In the rows, 128 means zero.
The rows below fall into families. The same turns and mirrors carry the whole set onto itself and the rows of a family onto each other. For each named row, which other rows are in its family? Write them in the order they are listed.
These 32 rows form 4 families of 8 rows each.
j467: [ 93  78 165 108 113 108 140 152 102 145 138 158 142 157 145 121 114 142
 142  81 105 123 103 137 118 173 135 102  97 116 110 114 132]
j473: [ 82 129 167 141 155 107 152 142 107 151 138 130 130 155 148 105 144 106
 141 126 105 104  74 164 113 120 118 139 125 145 130 111  97]
j560: [108 103 165 126 126 133 121 146 118 151 151 140  78 143 111  97 154 149
 120  97 105 136 133 144 128 131 138 132  91  59 124 155 141]
j151: [114 110 153 138 116 135 109 159 102 147 129 131 105 120 115 104 123 154
 134  94 113 123 138 155 121 135 130 126  65  73 108 161 139]
j945: [ 99 119 127 120 118 114  86 145 145 172 128 130 136 130 111  79 138  84
 131 114 118 121 109 177 117 124  98 157 108  95 128 139 109]
j651: [118 116 121 115 135 104 142 162 113 137 119 134 146 146 116 126 145 104
 145 141 123 148  97 134 137 138 107 131 119 156 152 120 103]
j511: [ 95 106 148 130 126 135 114 143 132 163 110 133  85 135 149 145 158 108
 158 141 141  96 106 166 110 142 104 157 118  95 144 152 110]
j592: [ 97  94 152 119 136 100 131 140  78 134 159 148 146 150 132 129 133 155
 118  81 106 116 102 129 124 159 133 101 101 116 110 107 130]
j156: [126 109 152 127 150 114 124 129  98 115 152 164 133 152 107 119 154 161
 122  92 114 119  99 115 125 148 157 108 112 126 110 116 112]
j401: [104 121 122 129 126 111 103 151 147 190 142 105 132 131 130  80 125 107
 116 119 134 108 104 167 122 115  96 140 109 111 131 150 123]
j970: [137  97 124  98 129 103 141 164 111 146 115 124 146 148 108 120 131 107
 141 126 147 124  93 134 133 162 107 103 126 141 135 131 103]
j441: [132 119 153 136 129 119 115 116 106 117 137 173 112 163 107 108 142 159
 122 106 129 134  97 125 108 136 147 120 113 139 106 113 120]
j930: [ 95 104 162 134 145 114 155 132 109 166 142 125 137 159 153 103 132 121
 140 123 110  86  66 153 106 133 113 139 135 144 141 117  97]
j99: [101 107 148 124 148 127 126 146 137 165 117 130  79 134 140 141 165 113
 148 141 149 105 127 156 121 141 109 134 116 108 146 170 100]
j169: [100 117 143 118 117 142 112 150  94 153 108 148 119 128  99 100 123 153
 140 104 106 102 135 159  99 126 129 123  55  89 124 150 127]
j782: [105 119 142 131 150  99 162 136 104 142 141 112 122 146 141 110 141  99
 145 115 122  94  74 155 109 145 104 131 127 142 122 117  88]
j746: [101 127 147 132 109 146 103 168 116 162 112 148 123 117 115 110 128 151
 140 104 101 100 120 150 112 132 145 126  58  86 114 146 133]
j724: [ 97 117 118 119 111 126  98 149 157 172 123 119 138 136 125  86 135  96
 126 122 134 114  90 162 122 125 109 156 115  96 136 148 131]
j409: [ 94 118 150 145 122 139 101 158 111 149 124 130 108 103 125 125 121 148
 146  87 113  96 130 148 118 131 125 132  59  91 117 152 128]
j406: [ 82  88 152 106 109  99 142 136  85 135 135 157 138 164 151 126 128 138
 118  78 118 133 110 142 116 151 131 110  94 124 110 119 135]
j282: [111 105 159  99 121 128 119 141 101 177 136 147  79 154 112  88 160 146
 115 111  95 144 129 145 111 132 143 135 106  67 142 135 132]
j806: [107 104 152 112 133 126 104 154 135 163 156 133  80 139 120  91 161 140
 123  94 105 150 118 129 136 131 146 142 113  70 138 142 143]
j97: [104 112 126 125 132 119  97 159 140 192 138 109 123 127 109  93 142  95
 127 133 142 112 114 171 115 118 112 149 106 102 125 160 112]
j971: [101 105 157 106 116 131 117 158 131 179 146 151  75 149 118 106 162 148
 127 118  91 136 118 136 123 139 143 133 100  67 141 127 143]
j627: [104 115 161 134 149 109 159 127 114 154 146 123 116 167 142 103 151 115
 132 114 119  81  66 152 107 133 111 119 133 134 115 124  84]
j249: [126 115 127 103 146 101 152 151 117 134 129 116 138 141 117 111 146  94
 148 126 140 127  79 137 125 157 109 125 135 147 132 128  99]
j836: [ 90 107 141 121 139 126 117 154 134 184 136 118  86 136 125 134 167 100
 146 138 144 101 131 172 111 128 103 146 110  97 137 160 100]
j765: [ 86  98 154 124 143 127 107 145 127 161 112 141  93 137 135 129 168 104
 162 139 128 117 121 171 103 147 100 156 108  93 132 151  90]
j507: [137 109 164 137 121 130 122 125 126 127 144 177 118 155 108 100 141 153
 135  97 108 122  92 115 112 152 153 116 112 131 110 115 106]
j663: [126 101 129 104 134 119 144 153 124 139 118 139 148 148 111 124 132 111
 154 135 136 120  92 132 131 152 118 125 135 152 166 129 107]
j632: [ 84  77 157 100 124 103 139 157  84 146 155 141 127 158 132 132 131 135
 134  69 100 115 100 131 124 160 130 105 102  98 113 106 126]
j853: [140 114 156 132 138 130 105 139 105 124 139 155 125 141  89 107 145 154
 134  95 113 117  83 110 116 143 158 119 108 121 102 121 102]

Which other rows belong to the same family as j632? j401, j970, j99, j409, j806, j627, j853
Which other rows belong to the same family as j511? j467, j930, j746, j724, j971, j507, j663
Which other rows belong to the same family as j151? j560, j592, j156, j782, j97, j249, j836

The rows below fall into families. The same turns and mirrors carry the whole set onto itself and the rows of a family onto each other. For each named row, which other rows are in its family? Write them in the order they are listed.
These 18 rows form 3 families of 6 rows each.
j540: [153 130 156 133 153 108 113 123  89 151 110 153 135 114 126]
j850: [126  87 152 122 133 108 131 124 120 140 115 117 158 111 140]
j734: [139 146 134 110 151 136 113 120 173 120 175 136 134 145 145]
j857: [144 100 163 113 141 106 120 148 116 133 123 112 153  98 143]
j419: [166 150 137 117 161 125 123 142 166 128 168 144 127 141 156]
j743: [158 163 128 120 161 130 106 114 160 128 160 152 122 149 145]
j379: [114 122 163 119 134 122 108  99 114 121 110 125 157 122 116]
j298: [158 113 146 140 142  97 135 127 100 145 104 143 147 108 136]
j147: [148 162 114 133 147 128 109 105 161 121 151 155 142 153 147]
j822: [157 171 134 125 154 144 109 113 146 127 138 163 125 153 146]
j438: [156 111 152 131 146 121 116 121  91 142  96 132 144 115 129]
j854: [143  94 159 128 139 125 122 134 107 138 111 113 154 105 130]
j887: [119 118 141 138 138 112 112  96 114 138  97 130 150 114 120]
j674: [133 105 153 127 131 127 110 106 103 127 106 122 155 112 116]
j386: [167 143 124 125 155 122 127 139 158 144 159 153 135 151 171]
j587: [132 140 131 104 131 146 102 117 168 110 164 126 141 134 151]
j223: [166 140 140 121 150 138 126 158 152 143 170 148 131 128 162]
j237: [133 138 124 121 144 133 115 128 180 131 166 126 147 139 163]

Which other rows belong to the same family as j298? j850, j147, j887, j386, j237
Which other rows belong to the same family as j674? j734, j419, j743, j438, j854

The rows below fall into families. The same turns and mirrors carry the whole set onto itself and the rows of a family onto each other. For each named row, which other rows are in its family? Write them in the order they are listed.
These 30 rows form 5 families of 6 rows each.
j497: [102 137 123 130 114 141 138 156 107 138 132 142 153 157 116 155 119 134
 123 142 104 155 139 122 146]
j870: [102 122 121  99 123 125 119 157 115 116  99 153  87 126 114 138 128 126
 121 161 142 137  95  97 122]
j801: [152 137 117 111 108 129 119 145 121 147 110 170 137 163 130 137 118 148
 149 137 122 135 151  96 136]
j740: [136 114 149 131 113 117 165 156 153 107 120 143  96 126 141 152 154 144
 165 153 155 132 111 121 129]
j921: [151 124 126 136 113 125 119 119 157 142 116 127 145 160 171 154 122 140
 167 117 131 141 137 120  98]
j925: [110 153  88 136 142 141 118 127 101 126 142 129 104 130 143 130 115 123
 105 145 124 114 106 111 120]
j253: [120 135  94 116 107 134 102 140 108 153 116 158 115 135 107 134 124 122
 100 137 132 105 128 132 127]
j642: [148 117 152 141 102 116 148 124 138 134 110 107  93 136 145 125 140 115
 155 108 163 125 132 136  87]
j811: [139 145 120 178 141 129 151 126 138 111 145 116 116 139 166 149 144 130
 148 132 141 117  97 125 126]
j610: [138 139 139  98 126 124 106 119 119 151 105 155  73 143 102 119 114 117
 118 129 135 121 138 109 113]
j478: [143 132 149 137 133 116 109  97 158 143 119 142  95 147 132 142 140 100
 133 116 135 103 130 150  98]
j607: [122 130  91 109 103 135  97 141 104 153 102 135 137 149 124 140 111 135
 105 122 131 136 121 108 114]
j860: [121 118 151 116 123 116 167 117 160 113 112 129  87 122 137 154 143 123
 137 129 147 114  86 134 108]
j503: [145 140 139 155 127 127 186 126 116 105 122 116 104 150 156 126 131 138
 160 121 139 124 103 101 129]
j619: [138 137 139 161 144 121 153 118 118 105 139 101  78 130 151 123 152 113
 145 130 138 125 116 130 113]
j599: [124 148 102 130 134 132 145 135  78 114 126 145  93 145 119 116 136 122
 116 147 112 120 115 103 147]
j301: [157 116 143 154  93 115 163 128 148 134 107 132 128 155 147 143 145 119
 167 110 155 115 127 137 111]
j45: [ 94 113  98 109 125 123 116 136 122 113 110 155 116 137 128 158 141 106
 114 164 108 123  95 124 123]
j265: [106 116  88  95 103 129 133 159 114 117 117 159 126 128 145 143 114 138
 140 171 129 129 115 105 123]
j510: [132 124 104 112 104 131 101 154  90 139 101 148 116 152 106 123 143 132
 110 137 122 142 135 110 137]
j88: [120 104 133 120 114 113 150 129 151 104 123 112 120 126 166 162 158 135
 156 142 129 151 110 132 106]
j882: [114 129 165 150 113 128 170 156 126 124 124 114 119 155 131 136 117 115
 172 139 141 156 144 119 117]
j286: [164 130 165 128 111 115 137 137 136 136 104 148  90 162 122 124 140 132
 169 128 147 143 147 106 125]
j648: [101 144 145 115 120 141 145 156 104 147 130 143 100 134  89 130  97 128
 115 137 128 137 142 123 136]
j997: [124 147  93 142 135 139 127 146  89 118 123 133 126 153 140 135 125 144
 120 142 121 140 100  85 140]
j153: [146 120 143 170 113 112 127 129 156 129 113 113 118 151 145 150 163 114
 151 118 166 129 115 142 100]
j333: [129 131 106 126 129 129  72 114 138 144 119 143 132 157 139 156 132 120
 116 135 113 135 132 131 106]
j600: [ 86 145 136 130 137 142 109 136 120 144 133 122 122 141 108 162 113 111
  95 129 115 147 117 135 122]
j958: [103 133 150 162 125 129 159 129 146 131 127 112 144 159 148 167 113 103
 151 126 129 134 118 143 102]
j761: [104 137 172 165 135 124 149 139 140 131 129 124  93 147 115 146 126  89
 139 137 147 123 125 145 117]

Which other rows belong to the same family as j870? j740, j860, j45, j265, j88
Which other rows belong to the same family as j510? j253, j642, j607, j301, j153
Which other rows belong to the same family as j882? j497, j648, j600, j958, j761

